Rows are one point carried round by a steady rotation, each followed by how many steps it has turned.
The counts run from 0 to 474.
[ 91 115  94 107 131 141 159 151 142 143 172  99  93  70  94 102 106 157
 140 117 139 159 158 131 162 127  81 149 138 110 105 122 155 145 150 129
 120 131 140 125 146 138 146 154 105 134 150 142 129 125 138 119 170 117
  76 129 126 116 104 129 156 137 124 126 173 140 120] | 316
[103 104 106 109  99 150 143 161 129 159 166 141 114 108 113 100 103 161
 120 130 129 146 179 127 181 119  95 132 112 128 126  97 132 117 128 148
 100 130 137 155 163 181 157 131 106 140 149 133 135 102 113 112 158 114
  93 134 127 129 100 156 134 101 120 140 160 126  88] | 89
[129 136 118  74 158 163 109 156 109 128 153 135  40 109 110 107 123 113
 131 111 149 152 130 157 128 167 152 160  95 136 113  81 125 167 146 158
 131 124 122 136 154 143 140 120 111 134 130 140 138 123 123  96 144 107
 149 125 111 135 148 143 187 143 153 120 121 130 134] | 402
[114 140  74 132 128 159 143 152 150 124 133 114  70  72 119 119  95 136
 139 133 185 159 173 132 145 125 124 147 111 136 106 112 111  98 118 135
 107 125 136 109 148 166 146 131 107 151 135 121 132 113 147 113 161 112
 109 155 148 133 137 116 180 117 111 108 165 136 122] | 335
[134 128 105  94 147 159 126 150 115 135 143 132  65  91 113 102 112 132
 136 109 147 163 153 132 150 141 162 141 110 137  98  68 139 147 117 142
 122 112 150 135 162 154 149 106  85 165 144 148 137 131 119  85 119  98
 149 118 113 141 109 162 189 120 133 119 131 124 117] | 240
[ 96 116  88 119 107 140 161 157 145 153 152 138  80  65 118 102  98 133
 135 121 169 160 167 153 144 117 104 126 128 150 138 126 118 130 125 128
 120 126 153 110 182 170 126 137 122 144 160 145 129 107 171 120 172  96
 104 133 130 136 122 132 153 131 126 139 166 139 117] | 305
[109 139 111  86 114 160 123 173 126 136 142 144  88 104  90  85 127 126
 126 113 145 147 156 117 165 108 130 153  79 136  89  76 136 150 155 130
 101 124 130 135 148 165 133 130  92 156 126 145 150 116 112 107 153 101
 134  97 123 147 112 162 136 123 103 118 136 118 108] | 222
[104 121 113  93 124 156 144 137 127 124 175 125 109 110 122 127  80 152
 111 145 128 188 153 117 165 138 126 122  90 108 147 117 121 154 127 144
 125 135 126 154 163 145 168 134 119 156 158 131 154 111 109  98 166 131
 115 132 148 106 108 133 191 100 137  92 154 140 116] | 458
[105 123 111  92 137 142 117 145 125 137 174 120  62 120 117 124 108 146
 148 122 126 145 138 153 143 178 107 143 123 113 123 105 118 140 143 184
 114 131 110 162 148 140 144 122 120 105 130 141 128 115 121  74 166 143
 113 161 121 117 125 134 196 120 165 121 133 122 127] | 123
[ 60 154  96  93 131 144 124 159 167 120 146 120  63  97  95 106 101 123
 138 124 177 134 158 136 137 148 103 136  93 120 111 107 125 139 150 144
 102 145 117 121 174 151 134 130 123 117 124 132 134 119 130  98 164 121
 128 143 140 119 123 122 182 113 112 110 139 134 116] | 324
[133 126  89 122 119 180 116 162 115 115 141 125  64  75 119 111 132 124
 150 128 158 145 160 140 149 132 129 167 117 148  85 106 113 121 141 144
 107 105 149 112 140 178 142 123  93 153 127 125 114 120 145 100 154  95
 104 134 116 159 117 152 169 127 120 120 152 131 118] | 359
[122 107 111 100 112 136 158 160 125 175 159 129  83  93 121 103 108 157
 127 120 137 175 163 160 162 121  97 130 149 118 152 121 133 141 111 151
 128 148 124 152 169 156 157 160 129 123 150 146 140 103 140 120 179 113
  86 136 142 126 133 129 135 133 162 157 157 133 111] | 291
[ 79 132  98 124 116 147 127 161 137 107 159 125  80  93  90 100 111 127
 149 132 159 145 162 115 154 134  93 151  96 120  84 104 136 142 169 141
 104 104 141 119 148 156 139 131 112 124 143 117 126 111 125 103 149 120
 110 133 118 135 106 150 178 108  85  99 149 137 128] | 341
[107  98  98 112 107 116 159 142 131 142 182 131  89  92 130 109  98 160
 134 132 139 177 149 138 143 137  87 130 130 115 140 136 131 155 127 143
 133 110 142 131 168 153 146 153 125 132 178 149 130 106 138 106 169 128
  88 131 129 130 124 150 174 137 146 130 158 137 127] | 303
[ 99 148  90  81 143 157 135 152 160 160 159 132 105  84 112 110 105 138
 130 130 171 149 152 147 155 137 144 129 102 144 121  87 128 133 121 121
 110 145 126 116 179 156 135 130  91 179 138 169 140 122 140 109 156  96
 139 134 135 135 108 139 163 124 138 138 141 125 111] | 67
[140 136  97  91 145 183 118 156 131 146 146 144  96  95 119 120 106 131
 115 124 167 147 148 153 154 139 160 144  77 170 115  80 113 120 124 141
 115 116 129 118 154 175 137 117  76 179 131 157 131 105 123 104 149 100
 141 134 128 147 119 149 163 131 128 130 137 125 121] | 228
[106 129  98 107 127 132 164 135 141 152 172 135 126 116 109 130  71 163
 105 127 156 181 165 123 158 126 119 124  86 122 137 104 132 117 118 148
 117 123 123 132 163 159 152 135 110 157 161 147 155  84 111 116 149 137
 110 150 150 109 115 138 181 111 124 109 160 138 116] | 71
[111 146 109  78 128 128 145 162 133 164 153 149  92 110  92 103  95 147
 126  99 159 152 145 131 152 118 140 148  80 137 110  74 141 139 146 159
  99 107 124 145 154 144 114 109  84 138 136 171 161 104 110  99 149 116
 141 134 131 134 120 148 155 136 127 136 134 102 119] | 246
[126 119 122  94  96 164 111 170 109 145 168 152  91 147 109 115 122 142
 123 121 126 139 162 144 160 124  93 162  90 125 108 108 118 119 154 164
 108 117 106 148 133 178 149 155 112 109 127 117 137  92  95 116 174 139
  91 140 133 141 136 150 142 119 126 118 146 135 105] | 368
[136 123 137  83 138 163 131 150  95 123 158 136  65 127 113 127  99 129
 112 118 132 194 139 139 148 144 150 139  91 110 148 107 126 155 135 162
 140 127 105 148 143 137 167 138 120 119 130 124 159  91 112 112 160 133
 126 129 138 114 159 129 192 124 152  95 147 143 136] | 16
[102 133 103  98 146 148 147 140 120 132 152 146  77  85 117  97  92 127
 111 130 170 182 152 125 144 131 145 116 100 136 132  86 128 155 124 129
 134 140 152 116 181 147 148 128 135 162 160 135 154 105 137 112 143  95
 152 113 122 114 117 138 191 115 123 103 154 146 122] | 442
[131 131 107 102 103 159 145 156 107 134 170 147 116 124 109 122 110 147
 103 131 129 168 152 108 174  96 125 148  78 127 119  94 118 131 148 151
 115 118 128 139 129 168 153 148 113 153 142 136 162  95  94 109 176 130
 112 123 135 137 123 147 150 120 122  95 166 122  94] | 220
[121 118 116  98 113 112 162 151 104 171 171 143  83 108 103  87  98 163
 123 103 127 174 149 118 164 104 117 138 126 122 127  82 147 145 140 170
 123 126 146 154 151 143 125 133 121 125 155 171 159 108 115 102 149 127
 109 114 122 115 125 149 157 138 146 139 160 117  98] | 262
[128 124  91 116 120 164 132 153 122 134 163 130  97 126 122 136  98 156
 114 137 154 161 167 121 154 142 105 158  94 127 123 112 115  85 133 170
 109 129 118 125 125 172 158 149 121 127 129 115 134  86 110 121 178 142
  90 167 152 117 140 120 167 114 122  98 176 140 112] | 351
[134 118 117  81  96 147 143 151  95 151 183 151  96 110 115 117 112 137
 104 121 124 185 130 140 156 109 122 140 100 126 147 121 121 171 143 155
 136 120 119 146 148 162 139 162 118 136 152 158 157  98 122 128 191 123
 101 109 131 131 145 152 142 152 161 124 155 128 121] | 422
[119 137 120  72 147 153 141 148 113 157 175 141  82 126 113 101 104 142
  85 125 140 181 139 131 165 139 135 137  95 125 151  82 135 137 135 155
 135 161 118 134 151 148 152 159 136 136 143 142 167  96 119 138 167 121
 130 119 133  92 141 123 155 133 147 117 170 145 110] | 29
[103 148 106  80 111 167 106 170 137 125 147 146  91 121 103 122 110 113
 117 135 166 147 144 128 146 112 134 150  53 142 118 103 108 145 151 132
 109 116 108 122 159 166 139 142 104 145 126 136 152  97 117 117 180 114
 145 128 142 149 137 140 155 120 115 108 134 122 124] | 205
[ 88 146  87 100 129 113 146 154 164 143 149 133  96 107  94 116  86 156
 142 123 172 150 166 119 146 119 119 137  79 126 113  89 134 132 137 144
  96 109 124 125 169 154 126 111  93 143 147 161 149 108 115  88 138 130
 133 145 140 131 111 145 182 121 107 119 130 108 122] | 85
[123 129 118  93 119 146 141 154 123 143 150 136  90 100 105 134  91 132
 124 107 134 161 135 150 140 113 150 136  82 150 136 107 112 162 147 161
  96  96 109 161 159 147 128 109  81 129 126 176 156 106 126  77 170 116
 125 136 142 155 131 128 174 130 148 131 131  88 133] | 259
[108 130 119  86 127 165 121 165 123 114 151 130  82 124  89 128 113 116
 124 119 132 172 150 139 146 137 115 161  69 100 107 131 144 170 140 123
 126 103  94 131 153 151 173 150  96 128 139 107 134 105 105 129 158 131
 108 126 137 146 138 164 163 114 113  94 133 146 146] | 194
[100 157 108  83 130 157 139 161 134 138 147 136  88  96 104 107  94 111
 107 128 169 167 143 127 151 111 149 124  74 146 136  85 115 150 148 130
 118 141 136 121 172 149 129 133 115 154 125 160 169 108 138 112 180  98
 146 116 144 121 126 119 158 124 129 112 153 122 110] | 43
[ 96 152  96  96 110 172 112 169 155 121 136 114  76 108 116 138 106 131
 143 140 152 141 162 144 145 127 110 143  87 110 126 118 109 127 129 147
 100 141  91 135 147 161 153 138 113 127 104 129 140 112 128  88 199 137
 113 148 157 143 143 116 171 110 130 104 145 126 122] | 337
[113 121  93 113 130 164 132 146 140 133 142 125  90  73 126 114  97 143
 145 128 156 161 170 149 159 129 144 134 109 130 114  98 131 140 110 118
 112 116 141 126 175 155 159 103  89 175 153 141 127 132 141  93 136  92
 121 130 135 153  95 156 179 103 121 116 136 126 122] | 79
[103 111  99 107  90 159 107 166 138 116 163 136  76 103 117 129 122 123
 145 138 137 137 159 149 146 146  93 158  97 121 100 135 114 147 142 137
 115  99 114 129 167 174 157 140 101 128 142 114 108 115 127 102 180 120
  91 141 130 167 123 173 164 107 120 118 133 136 127] | 343
[ 93 112 106  95 111 115 143 147 141 136 181 128  74  90 111 121 108 144
 147 121 126 173 149 151 133 143  82 139 123  98 131 142 134 177 137 140
 125 114 116 146 172 138 150 145 113 117 165 156 129 120 128 100 180 129
  88 128 137 128 123 152 173 134 154 130 132 123 138] | 302
